Each row is where one point has got to under a steady rotation. How many ticks took it there?
The counts run from 0 to 274.
[ -1  20  -6   0 -21 -21  -9   3   4 -23 -17   8  10 -22   0   9   9 -13
 -18 -10 -13   9   3  -7  -4   3  -2  15   7  19  -3  -8  -5   1   8   4
  -4  -5  10  -3 -13 -14 -13   7   3 -10   9  -2  -4 -16  -1  -2   5  -8
   0  -4  -8  -5   6  11  -4   4   3   4  -5   5 -21  -8  -7  21   0   3
   5   8] | 195
[-14   7   4  -9 -20 -18 -13   1   0 -29 -17   4  19 -14   0   8  17 -15
  -8  -1 -15   5   3  -9  -8   6  10  21   6   9   0 -12   2  -7   7  13
  -1  -4  10   3  -6 -12  -6  -6  -7  -1   1 -11  -4 -15   2  -1  11  -9
  -6  -1  -2   7  -4   8   2  13   2   9  -1   5 -16  -5   0  20  -6  -9
 -12   5] | 121
[-12  10  -4  -9 -21 -20 -19   1   2 -30 -18   8  17 -12   0   3  12 -10
 -19  -4 -18   8  -2  -6  -3   9   6  11  16  15  -3 -11   3  -2  11  17
   2  -4  10   1  -6  -5  -6   1  -7  -1  -3  -7  -9  -8   0   3   5  -7
  -8  -1  -5  11 -10   8   3   8  -2   6  -8   5 -14  -7   6  15 -11  -4
  -7   8] | 207
[-15  13 -13  -8 -22 -22  -2   8   1 -31 -19   5  15 -24   8  12  14  -8
 -13   0  -9   3  -2   3   2  10   3  10   3  14  -6  -2   3  -3  12   9
  -4  -4  10   1  -9 -11 -12  -2  -4  -5   6  -7 -10 -10  -1   2   8  -1
  -5  -3  -2  -3 -10  11   3   7  -2   9   0   2 -16  -8   7  27  -6  -3
   5   5] | 140
[-11   4   3  -6 -24 -17 -12  -2  -1 -28 -19   3  16 -10   1   7  15 -16
  -9   0 -16   3   2  -7 -10   5  12  22   6   9   2 -13   2  -4   7  13
   1  -4  11   2  -4 -11  -5  -7 -10  -3   0  -8  -3 -15   5  -3  10  -9
  -7  -3  -3   8  -3  11   2  13   1  10   0   3 -15  -3   2  19  -9  -8
 -12   6] | 122
[  2   7  -9   4 -26 -23 -12   4   5 -22 -13   0  12 -21   1   2   3 -15
  -9  -3 -18  -6  -1  -6  -8   2   8  22  13  17  -2 -12  -5   0  10  13
  -4   4  14   0 -13  -8  -8  -3 -10  -7  -6  -7  -7 -15   6  -3   2 -12
  -5  -2 -17   9  -9   3  -2   4   1   9   0   0 -18  -2  -1  13  -7   3
  -8   4] | 102
[ 10  13  -9   3 -21 -16   0  -1   6 -24 -12   7   1 -25  -1   3   6 -14
 -15  -3 -17   4   2   3  -3   1   9  16  14  14  -6  -9  -5  -9  10   7
   1   9   7  -1 -15  -9  -9  -1   0 -15  -5  -5   3 -17   5  -9   2 -11
  -6  -6 -10   1   2  19  -5   5 -10   4  -2  -2 -16  -5  -6  16 -17   4
  -8   2] | 242
[-11  12   7  -1 -22 -14 -12  -1   1 -29 -19   7  11  -9   2   5  17 -14
 -21  -9 -13  10   4  -9 -10  10   1  14  17  10  -6 -10  -6  -3   8   9
   3 -11   6  -3   0  -9  -6   3   1  -5   4  -3  -4 -15   3  -4   0  -5
  -8  -5   5   4   9  19   1  15   0   0 -11   3 -13  -5  -2  19 -10   1
  -3   9] | 203
[-12  10 -13 -11 -25 -18  -6   6   0 -30 -18   3  13 -14  -8   4  13 -11
  -7  -2 -14   5  -1   3  -2   6  12  17  11   8  -6  -5  -1   1   9  18
   2   1   5   0  -6  -2 -10   1 -12  -3  -3  -8  -9 -10  -1  -6   5 -14
 -11  -3  -3   8  -5  10  -1   7  -7   7   3   0 -15  -3   1  17 -22  -3
  -7   9] | 150
[ -2  10  -4   1 -22 -25 -12   7  11 -27 -12  -3  12 -26   6   9   5 -14
 -15  -3 -13  -2  -3  -7   0   5   1  21   7  17  -3 -12  -3 -14  11   8
  -6   2  11   5  -8 -11  -7  -6  -5  -4   0  -6  -3 -13   6   1   4  -7
   2   1 -15   0 -11   2  -4   4  -3  13  -2   6 -17  -7   5  16  -1  -2
  -3  -2] | 188
[ -3   8 -17   5 -27 -19   1   4   9 -27 -16  -3   0 -26  12   9   5 -11
 -14   4 -11  -8  -2   3   0   8   5  15  16  17 -12  -5  -4  -6  12   5
   1   4   9  -1  -4 -10  -9  -7  -8  -9   0  -4  -2 -13   5  -6  -3  -3
  -7  -4 -13  -2  -8  14  -1   8  -8   8  -1  -4 -13   1   3  18 -10   4
   3   1] | 162
[ -9  11  -3  -1 -24 -20 -14  11   7 -29 -12   1  17 -17  -4   3   9 -14
 -17 -10 -15   3  -3  -4  -5   6   4  18  18  11  -5  -9  -6  -4   7  17
  -1   0   9   3 -11   0 -10   2  -6   1 -10  -9 -13 -12   3  -2   1 -12
  -7   1  -7  11  -4   3  -1   8  -4   5  -7   2 -14  -9   4   9 -15   1
 -11   4] | 14
[-12  21  -5  -3 -18 -20  -8   9   3 -31 -16   5  10 -25   6  11  13 -11
 -21  -5 -10   9   3  -9   2   9  -6  11  12  15  -7  -1   0  -5   8   5
   1  -7   4   1  -6 -12 -14   2   4  -4  10  -6  -7 -12  -2   0  -1  -3
  -3   0  -3  -6   6  11  -4   9  -4   7 -10   4 -16  -7  -4  19   0  -2
   4   6] | 2
[ -7  18  -5  -8 -21 -15   1   4   5 -27 -21   9   6 -21  -3  11  15 -13
 -15  -9  -9  14   2   3  -4   6   4  14   6   9  -9  -4  -4  -5   9   5
  -1  -4   3  -2  -5 -10 -13   6   4  -9   9  -1   0 -16  -2  -7   7  -8
  -4  -7   1  -6   7  20  -4  11  -6   1  -2   3 -14  -7  -4  24 -12   0
   4   8] | 59
[ -8  12   4  -3 -20 -16 -15  -2   1 -29 -18  10  14 -11   0   2  16 -12
 -23  -9 -15  13   3  -9  -8   9   1  11  19  13  -6 -10  -4  -5   9  12
   4 -10   5  -2  -3  -9  -5   3   2  -6   1  -6  -3 -13   1  -1   0  -5
  -7  -4   3   7   6  17   2  13  -1   0 -13   4 -13  -6  -2  18 -10   0
  -5   9] | 204
[-10  18  -6  -4 -22 -22 -10   7   5 -24 -19   7  16 -20  -2  10  12 -12
 -12 -12 -11   8   0  -5  -6   7   1  17   3  15  -3  -8  -3   3   9   8
  -7  -7  11  -1  -9 -10 -14   7  -2  -2   9  -2 -10 -15  -1   1   9  -8
   0  -3  -8   0  -1   4  -4   8   4   2  -2   7 -18  -9  -1  22  -2  -1
   4   9] | 197
[ -1   9 -12   2 -25 -22   1   8  10 -26 -12   0  10 -29   1   8  10 -12
  -5  -7  -8  -2  -5   4  -1   6   6  18   4  11  -9  -7 -10 -11  12  11
 -10   3  10   1 -12  -7  -8  -1  -2  -6  -2  -6  -2 -17   6  -4   6 -10
  -1  -5  -9  -1 -11   6   0   5  -3   4   5   2 -15 -10   6  24  -9   4
   0  -1] | 246
[ -8   5   2  -1 -24 -13  -8   2   7 -30 -16   1   9 -14  12   8   7 -15
 -24   1 -17  -2  -2  -1  -7   3   4  19  18  12  -1  -9   2  -9   7   6
   7   0  12   3  -8 -10  -6  -8  -7  -7  -6  -5  -9 -12   6  -4   1  -2
  -8   2  -5   4   0  18  -3  11  -8  12 -10  -3 -14  -3   5   8 -15  -3
 -10   2] | 211
[-10   8   4   0 -21 -10  -4   0   6 -27 -19   6   6 -17   0   9  18 -15
 -12  -5 -13   4   2   0 -13   7  12  22  16   7  -7 -12  -6  -8   6   8
   4   1   7  -2  -5  -7  -8  -3  -4  -2  -4  -5  -2 -20   6  -8   5  -8
  -9  -8   0   8   6  20   1  22  -5  -2  -5  -2  -6  -5  -2  16 -17  -1
 -12   3] | 38
[  0  12  -7  -8 -27 -22 -15   0   6 -27 -17   0  13 -13 -10   1   8 -16
 -12  -5 -17   8  -1  -5   0   3   6  21  11  12  -3 -10  -1  -8  10  17
  -3   1   6   2  -4  -6  -7   2  -8  -7   0  -3  -3 -12   2  -4   6 -17
  -5  -2 -11   6  -7   2  -6  -1  -6  11   2   6 -19  -5   0  12 -16  -2
  -5   7] | 265
[ -1   9 -10  -4 -24 -24   0   4   0 -26 -14   2  14 -25   5   5  11 -13
  -6   1 -13   1   0  -2   0   4   6  14  -3  14  -2  -7  -5  -7  10  10
  -9  -2  12   1 -11 -15  -7  -3   0 -12   5  -8   0 -15   4  -3  10  -9
  -1  -4  -6  -5  -8  10   3   2   3  11   5   3 -22  -8   3  29  -3   1
   0   2] | 53
[ -8  12 -15   0 -26 -25  -4   9  -2 -28 -14  -1  11 -25   0   7  14 -11
   0   0  -9  -4   4  -9  -2   9   7  17   6  11  -6  -4  -7  -1   8  13
  -4  -3   4  -2  -4 -13 -12  -1  -6  -3   9 -12  -2 -18   1  -4   3 -12
  -5  -5  -7  -2  -1   3   3   7   3   9   7   3 -20  -1  -6  26   0   2
   0   5] | 169
[ -6   6  -9  -5 -28 -23  -8   7   6 -32 -12  -7  14 -18   4   4   6 -15
 -16   1 -13   0  -4  -2   4   4   4  17  11   9  -3  -5  -1 -14  11  14
   0   1   7   5  -3  -9  -5  -7  -7  -7  -3  -7  -7  -9   4  -4   0  -9
  -6   4  -7   2 -11   5  -3   3  -9  19   0   2 -18  -5   8  14 -15  -3
  -6   1] | 73
[-10   5  -3  -6 -30 -15  -8  -5   2 -30 -21   1   6  -6   2   3  14 -15
 -17   0 -13   6   2  -3  -4  11   7  16  17   8  -8  -9  -3  -6  13  12
   6  -7   3  -2   8 -10  -1  -3  -8  -9   3  -2   3 -12   2  -8   1  -7
 -10  -5   0   5  -2  19   2  12  -5   5  -3   2 -11   0   4  18 -19  -1
  -1   9] | 66
[  7   9  -8   3 -23 -16  -1  -3   5 -25 -13   5   0 -21   2   3   5 -14
 -14   0 -18   1   3   2  -6   1  11  18  16  14  -5  -9  -6  -8   9   7
   3   9   8  -1 -12 -11  -7  -3  -3 -16  -6  -6   3 -17   5 -11   1 -11
  -8  -6 -10   2   2  23  -3   7  -9   7  -2  -3 -15  -1  -6  14 -18   3
  -9   3] | 241
[ -6   3  -9  -2 -32 -22  -6   7   6 -32 -12  -8  11 -16   8   4   4 -16
 -15   3 -13  -4  -4  -3   1   4   4  20  10   8  -3  -6  -3 -12  10  12
   0   0   9   4  -2 -11  -4  -9  -9  -9  -2  -5  -6 -11   6  -8  -3  -9
  -7   3  -8   1  -8   9  -2   2  -7  19   0  -1 -20  -2   7  13 -15   0
  -5   1] | 74
[ -6  10 -10  -8 -25 -22 -10   7   8 -34 -11  -2  14 -20   0   4   7 -14
 -17   0 -13   4  -4  -2   7   5   3  15  13  12  -4  -5   1 -15  11  15
   0   1   5   7  -5  -6  -5  -5  -5  -5  -3  -9  -7  -9   3  -3   1 -11
  -5   3  -7   3 -11   6  -3   1 -12  16  -1   4 -17  -6   7  14 -15  -4
  -7   2] | 72
[ -1   4  -2   4 -28 -18   1   0   8 -26 -15   4   7 -15  14   4   8 -14
 -21  -3 -14   0  -3   3  -7   6   3  13   8  14  -5  -8  -9  -7  12   4
  -1  -4  16  -3  -8 -13  -2  -3   0 -16  -2   0  -2 -13   8  -5   3   2
  -6  -5  -1  -2  -4  24   3   9  -1   4  -7  -4 -16  -6  10  22 -13   7
   3   2] | 134
[ -4   7  -4   1 -26 -13  -2   5   7 -32 -13   1   4 -17   1   4  11 -15
 -18  -4 -12   4   0   4  -5   5   8  17  20   6  -9  -5  -9 -11   8  11
   5   3   4  -1  -3  -5  -5  -3  -3  -8  -7  -5  -4 -14   7 -13  -3  -9
 -11  -3   0   5   3  20  -2  12 -12   4  -6  -4 -11  -3   1  11 -24   5
  -9   2] | 154
[-13   9  -2  -2 -28 -16  -9   3  -3 -28 -19   1  11  -7   3   7  12 -16
 -16  -2 -14   0   4  -8 -11   8   7  21  15  10  -2  -5  -2   7   6   9
   8  -8   7  -3   0 -12  -9   0 -10  -6   6  -5 -10 -14   2  -7  -1 -10
 -11  -2  -2   4   9  14  -1  13   2   9  -5  -1 -18   3  -6  13 -10  -1
  -3  12] | 8
[ -4  19 -18   0 -26 -25  -3  14   5 -27 -13   0  11 -26  -1   6   5 -10
 -13  -8 -10   3  -2   0   3   5  -1  14   9  14  -7  -2  -7   1   9  11
  -6  -2   6  -1 -12  -7 -14   6  -1  -8   4  -4 -10 -12  -1  -4   1 -10
  -3  -1 -10  -3  -3   3  -4   0  -4   7   0   1 -21  -7   0  19  -9   7
   5   5] | 81
[-14   9  -9   5 -22 -20   0  11   3 -26 -15   1   9 -29  16  14   9 -11
 -10   2 -11 -10   0  -1  -5   8   6  19   9  16  -6  -5  -1  -1   7   3
  -2   0  15   0 -12 -14 -12  -8  -8  -3   1  -9 -11 -16   4   0   4   0
  -5  -3  -9  -1  -4  12   2  13   2   7  -2  -3 -14  -3   3  20   0   0
  -1   0] | 26
[  1   5  -5   1 -23 -16  -2  -4  10 -25 -18   4   1 -21  11  10   6 -13
 -17   2 -15   1  -1   3  -3   4   9  18  12  17  -6 -12   1 -13  11   4
   1   7  13   2  -8 -13  -5  -9  -5 -11  -4  -3   2 -15   8  -4   5  -3
  -5  -5 -12   1  -9  21  -2  11 -10   9  -5  -1 -10  -4   6  16 -12  -2
  -5   0] | 47
